One turn moves each row of this set onto another row. After a few examples, where does it send each row asked below?
lupos: [6 3 -3 -16 -20 4 2 -18 -18 4 -4 9 -5 -2 -16 -5 8 -8 -12]
novov: [2 8 9 -7 -14 -8 -16 8 -8 17 5 -7 11 4 13 -1 -1 -9 4]
kudez: [2 -14 2 -18 10 23 9 -10 -8 -9 2 -16 -6 -7 -1 -7 5 18 -12]
rigom: [4 -18 -2 3 -3 29 13 1 8 12 0 -4 6 3 -9 -1 4 31 -15]
guzas: [3 -13 -5 -1 4 24 10 -16 7 -2 7 -2 -12 0 -5 10 2 13 -32]
Sotas: [3 6 5 -18 -12 -3 -10 10 -3 17 2 -18 11 5 14 -1 -10 -4 2]
fanub: [-4 1 3 -1 5 -2 10 13 23 -28 5 -2 -6 2 1 -2 5 4 1]
ruru: [0 1 0 3 -14 7 0 17 26 -21 0 5 -4 16 -6 6 -1 2 -13]
mafid: [-15 -1 -8 -4 -8 -8 -5 2 6 17 14 18 7 17 3 9 -3 0 -22]
bova: [5 -11 -3 9 5 24 22 8 -3 10 -10 -19 -6 0 3 -5 -3 18 -20]
pevuv: [11 -1 3 -2 8 -10 9 -23 -15 18 7 3 -7 -8 -11 -3 13 9 -5]
Kizep: [-1 5 2 12 -6 -23 -2 4 0 17 9 -1 -3 1 12 -9 1 -14 -11]
mar: [8 -3 -5 28 -5 -6 -4 21 -10 -11 -6 -8 -13 8 -1 5 -8 -3 -5]
Mel: [5 -3 5 3 -13 10 -11 27 11 -11 -8 -7 -1 26 -7 4 -5 9 0]
Marig: [-1 -12 -4 5 1 -1 -9 14 -11 -23 5 5 -5 1 -8 -1 5 6 20]
Vevoz: [-9 -5 -8 -4 6 -9 -7 -9 18 27 5 2 -6 7 -5 4 6 8 11]
neza: [3 -3 -4 6 -3 -21 5 8 2 16 11 -7 -7 7 14 -11 -12 -12 -18]
Vomo: [7 -22 -9 2 1 29 20 4 -1 -5 12 11 -8 4 3 3 -7 6 -18]
mes: [1 -3 8 11 20 -9 9 22 8 -15 5 -7 -5 11 8 0 1 14 0]
kune: [-1 -18 -12 -3 10 30 22 3 -3 -2 -6 -4 -17 -3 0 -5 1 8 -3]
luda: [20 2 9 -7 -2 -1 -2 -11 -29 22 1 -6 1 1 -5 2 3 7 -2]
goba: [-13 3 -2 -13 -14 -10 -10 1 -2 6 3 4 -2 -1 2 -16 10 -16 10]
ket: [0 -4 1 18 -3 -8 -2 11 1 -20 18 12 13 3 -2 13 5 15 -10]
netof: [-14 4 -4 3 -13 -10 -13 1 0 17 13 20 5 12 4 7 6 -9 -11]
lurud: [13 -19 1 -10 -11 34 13 8 -1 -4 9 -4 9 -1 0 -6 -5 16 -10]
Roviv: [11 2 0 -5 -14 4 -5 -12 -24 19 1 12 0 10 -12 11 3 1 -18]
fonen: [-5 3 -8 22 -8 0 -8 3 15 -5 -13 -4 -7 2 -16 14 11 12 2]
lomo: [11 4 2 -4 -8 -10 14 -18 -15 5 5 2 -8 -9 -5 -10 5 -8 -22]
Dakuz: [0 -7 5 10 11 1 -6 24 7 -3 -4 -4 -4 24 -5 6 2 21 8]
Tuk: [-14 -6 -8 -26 -10 -5 -5 2 3 3 5 1 -2 3 -2 -20 2 -7 10]
dazon: [-9 3 1 1 -1 -13 -14 -7 8 26 7 5 -1 2 -1 0 13 2 13]
Kubol: [6 8 7 6 -16 -1 -6 12 5 -20 -3 -18 15 -9 -1 4 5 11 0]
dun: [18 -14 0 -7 -10 28 3 -2 -6 -3 -2 -19 -12 2 -2 -3 -9 5 -25]
ditus: [5 -26 -5 -6 3 28 -3 -9 -5 6 1 -2 -15 10 -17 -3 3 21 -11]
gato: [8 -20 3 3 11 16 8 0 -17 3 10 -10 -6 8 1 -3 -5 19 -33]

neza -> mafid
ruru -> Dakuz
Marig -> Kubol
Now find these:
kudez -> dun
rigom -> kune
lupos -> luda
novov -> Kizep

One turn moves each row of this set onto another row. After a few examples, where does it send each row asked below?
Nekog: [-16 -7 -17 -10 11 -1 8 -11 -10 10 -7 -2 5 -9 13 11 -20 9 -12 4 -28 1 19 -5 17 -7 -6 17]
Karu: [-26 -22 -22 -1 -5 15 -3 4 -14 12 -28 -4 -5 -9 2 1 9 -14 -5 -13 3 6 -6 -6 30 24 8 17]
fanuv: [-25 -3 9 -14 -23 18 2 34 -16 6 -30 11 -3 1 -6 0 -19 3 -16 -16 -25 16 1 3 -8 -5 -2 30]
sazi: [-12 -1 3 -4 -6 16 -11 12 -10 25 -14 18 10 -12 8 -10 12 24 -15 -14 -12 8 -16 10 -14 4 -16 26]
buk: [-18 -20 -13 3 -26 -9 15 5 -5 -5 -19 -9 -9 -11 11 -5 11 -12 -5 -22 -28 -1 -9 -1 18 7 0 47]
ruz: [-17 1 -1 -2 -10 17 -7 15 -3 23 -20 17 11 -9 10 -9 12 16 -18 -9 -16 24 -17 14 -15 7 -11 19]
milud: [-30 -20 -12 2 -4 18 -5 11 -8 12 -25 -6 -8 -7 2 -4 7 -7 -3 -12 1 6 -2 -3 32 26 17 21]
Pulet: [-20 -4 10 -16 -24 19 2 32 -15 10 -25 11 0 2 -8 8 -14 0 -23 -15 -31 17 -7 -2 -7 -7 -8 25]
baseb: [-20 3 -3 -2 -8 20 -5 17 -6 26 -15 25 1 -8 8 -8 10 16 -22 -11 -15 16 -13 3 -21 4 -10 23]
nebi: [-16 -10 -17 -11 7 2 3 -11 -19 14 0 -1 9 0 5 10 -23 9 -7 -2 -25 -2 23 -13 9 -5 -8 19]
poz: [-10 -35 -7 -6 -14 0 -12 0 -2 5 -15 -15 10 -10 8 4 5 2 -1 -8 -19 -9 14 -12 -21 -9 -1 6]
sed: [-14 -10 -12 -8 12 -1 0 -8 -19 3 -7 -9 16 0 11 7 -18 11 -10 1 -23 -3 17 -14 11 -12 -11 18]
bope: [-29 -24 -11 -2 1 20 -4 9 -11 11 -29 2 -8 -2 3 0 9 -15 -1 -5 -2 6 -4 1 30 23 10 16]
kizuv: [-12 -33 -13 -8 -9 -4 -4 -5 -10 2 -15 -12 14 -7 9 5 5 -1 -1 0 -20 -12 15 -5 -24 -6 -1 8]
godok: [-14 4 -5 2 -9 22 -8 16 -2 23 -17 21 3 -7 12 -14 12 14 -12 -11 -10 13 -9 12 -21 7 -7 22]
sifip: [-20 -19 -6 8 -18 -1 9 9 -5 -12 -16 -7 -12 -12 14 -9 13 -12 -8 -20 -22 -8 -10 -4 20 6 7 48]
vun: [-25 -3 3 -17 -25 14 7 34 -22 8 -24 5 4 0 -11 5 -15 0 -25 -13 -28 16 -2 -2 -10 -1 2 27]
reg: [-22 -12 -12 14 -24 0 10 4 -5 -8 -9 -4 -8 0 13 -10 10 -14 -7 -23 -25 4 -9 -4 13 10 5 51]
Nefin: [-20 -10 -6 -10 13 5 -2 -10 -19 7 0 -2 14 -2 6 11 -22 12 -15 2 -25 1 13 -12 16 -8 -6 18]
tene: [-18 -22 -10 4 -22 -4 10 7 -3 -4 -13 -5 -9 -14 11 -11 12 -14 1 -20 -25 5 -9 3 23 14 7 46]
Pela: [-12 -34 -3 -8 -8 -1 -7 0 -4 6 -7 -14 14 -5 7 6 10 2 -6 2 -28 -9 11 -8 -22 -6 1 6]

poz -> bope
baseb -> sed
Nekog -> reg
Now find these:
Nefin -> buk
Karu -> fanuv
nebi -> sifip
milud -> Pulet

One turn moves each row of this set onto another row. After a few examples, where does it send each row asked below?
fas: [22 -6 11 9 -12 20 -5 3 -6 0 23 6 -2 -10 5 4 -29 3 10 -25 18 -13 -2 18 -26 2 -21 24 -4 13 0 -10 3 14]
zim: [10 8 1 10 -7 21 -1 -7 14 18 -11 -14 -16 -12 10 -6 4 4 16 -11 5 -11 7 -7 3 -14 31 13 -7 -1 2 -17 9 -3]
fuf: [2 -22 -9 -9 -2 5 3 23 -18 -16 27 -8 -2 -7 23 -19 -31 -11 26 -34 -1 -8 1 8 -10 -9 4 16 -5 -6 10 6 11 -4]
Vul: [10 5 -7 15 -28 5 -9 9 -27 5 16 -4 0 -14 10 -24 -5 -6 8 -7 23 -21 -13 -20 -9 -4 9 17 -21 -8 -5 -1 -3 11]
zurut: [19 -10 17 5 -26 25 -6 -16 -19 10 -3 2 -12 1 23 7 1 -1 30 -11 18 4 -3 1 -4 -11 -3 12 4 -23 6 -20 11 4]
Duge: [27 -2 -18 11 -3 7 9 11 1 -13 -3 -2 -13 -5 13 -5 -7 -6 34 -33 -6 -14 -5 1 4 6 18 6 -19 -31 10 0 7 -15]
Begud: [4 -1 -6 -6 -32 13 -21 2 -3 -11 5 -12 -25 3 5 -20 -6 -4 -4 -17 8 -13 -11 21 -2 -6 3 12 -6 9 16 -10 0 22]
vaba: [0 -25 -6 -8 1 9 1 22 -13 -19 27 -11 -8 -17 20 -16 -27 -9 24 -29 -1 -7 0 9 -12 -3 2 20 -8 -4 16 10 7 -3]
zorum: [3 -18 -5 -9 -3 2 7 25 -17 -23 26 -10 -7 -13 22 -19 -27 -6 21 -29 2 -7 2 11 -11 -5 2 17 -3 -10 15 7 11 -3]
duriv: [11 -5 -15 10 -9 9 4 19 -5 0 13 -37 7 -16 8 -9 -17 -1 0 -36 14 -15 7 -14 -1 4 0 -6 -5 14 16 -19 7 10]
Lakof: [10 0 16 13 -23 16 -17 -10 -21 5 6 2 -12 -4 35 9 4 7 32 -8 13 -8 -9 -12 1 -8 6 20 -4 -15 -2 -14 27 -1]
Nalom: [11 14 -5 2 -5 10 -6 -19 -9 5 -3 -12 -3 -4 32 -9 -6 -7 29 -6 -13 -12 -19 26 -9 -4 -14 4 -8 -2 -3 -26 22 4]
nef: [10 -5 9 11 -23 6 -20 -18 -19 -1 0 -12 1 1 31 11 3 2 29 -6 5 1 -10 -6 8 -14 4 5 -4 -14 9 -21 24 7]
kas: [20 7 4 12 -7 13 -6 -7 11 11 -11 -16 -11 -10 20 7 -4 5 13 -35 9 -11 1 -16 11 7 30 11 -5 0 5 -22 8 -4]
leka: [6 -3 2 -1 -30 20 -23 0 -2 -8 9 -10 -24 3 9 -19 -9 -6 -3 -18 10 -9 -16 24 3 -6 6 7 -9 7 18 -3 2 22]
Surit: [3 -8 0 1 -32 17 -25 4 2 -10 4 -17 -23 5 9 -21 -8 -10 -1 -16 7 -10 -14 21 -4 -4 4 9 -4 8 17 -5 0 19]
Vupag: [14 7 12 6 0 5 -9 -2 0 14 0 -10 -2 -7 17 9 -6 10 22 -20 0 -4 4 -21 9 -3 36 15 -4 -5 8 -12 9 -5]
nefef: [8 1 -5 8 -31 3 -10 12 -26 -3 14 -4 3 -12 12 -24 -5 -6 11 -5 19 -23 -6 -24 -9 -6 0 16 -19 -9 -4 -6 -6 7]
gen: [6 0 -3 12 -25 6 -15 13 -24 5 16 -7 1 -13 9 -23 0 -7 10 -9 22 -22 -10 -23 -13 -4 1 17 -19 -11 -5 3 -2 9]
zapef: [22 -4 15 10 -16 17 -3 8 -3 -1 20 3 2 -6 12 -1 -34 1 12 -19 18 -12 2 19 -25 3 -19 22 -1 15 -4 -12 2 9]
dok: [31 3 -13 16 -4 5 12 6 8 -3 6 -4 -15 -6 12 12 -15 -1 27 -32 -14 -12 -7 -5 7 11 14 3 -11 -13 11 3 2 -19]
Nutid: [28 13 -13 -1 2 17 9 8 -3 -1 9 0 -15 0 7 -1 -20 -7 41 -23 -8 -5 -19 15 -9 16 -4 0 1 -23 -8 -19 13 9]
tomed: [23 -9 12 10 -12 23 -7 1 -4 1 24 8 5 -6 14 -3 -34 1 11 -25 13 -12 1 19 -19 1 -19 19 -1 16 -3 -7 5 12]
linor: [17 -2 -2 5 1 16 -2 -15 -18 -1 -3 -10 -20 -1 40 -10 -6 -7 28 -17 -16 -20 4 30 -9 0 -10 7 -3 -1 14 -19 15 -9]
muk: [9 -10 -11 7 -12 14 1 23 -3 0 13 -35 9 -15 9 -9 -22 -5 9 -29 14 -14 7 -16 0 3 2 -6 -7 18 15 -24 4 9]
pim: [30 16 -16 9 6 25 7 8 -6 6 2 2 6 -4 9 -1 -19 -4 41 -21 2 -7 -6 14 -15 12 -11 5 3 -15 -5 -26 17 0]
Sim: [6 8 -6 4 -9 25 -11 -11 -5 -3 -2 -13 -12 -2 34 -10 -5 -4 23 -11 -18 -5 -14 25 -3 -8 -9 4 2 -2 17 -26 31 -3]
lufam: [25 2 -21 24 -7 13 3 5 -3 -17 6 -11 -17 -16 7 5 -1 -8 33 -22 5 -20 -5 -12 10 -5 8 2 -6 -21 4 2 8 -22]
kol: [15 -8 -16 12 -13 9 5 19 -9 -1 12 -37 9 -12 7 -12 -23 -5 4 -35 12 -18 -1 -15 1 -1 7 -5 -6 16 15 -24 8 8]
lezel: [24 17 -10 7 18 20 -2 10 -9 -1 14 -10 -14 -9 10 -1 -20 -9 36 -31 3 -12 4 4 -14 7 2 1 7 -19 -5 -37 15 2]

lufam -> zim
zorum -> duriv
Vupag -> nef
Now find these:
muk -> nefef
kol -> Vul
Sim -> pim

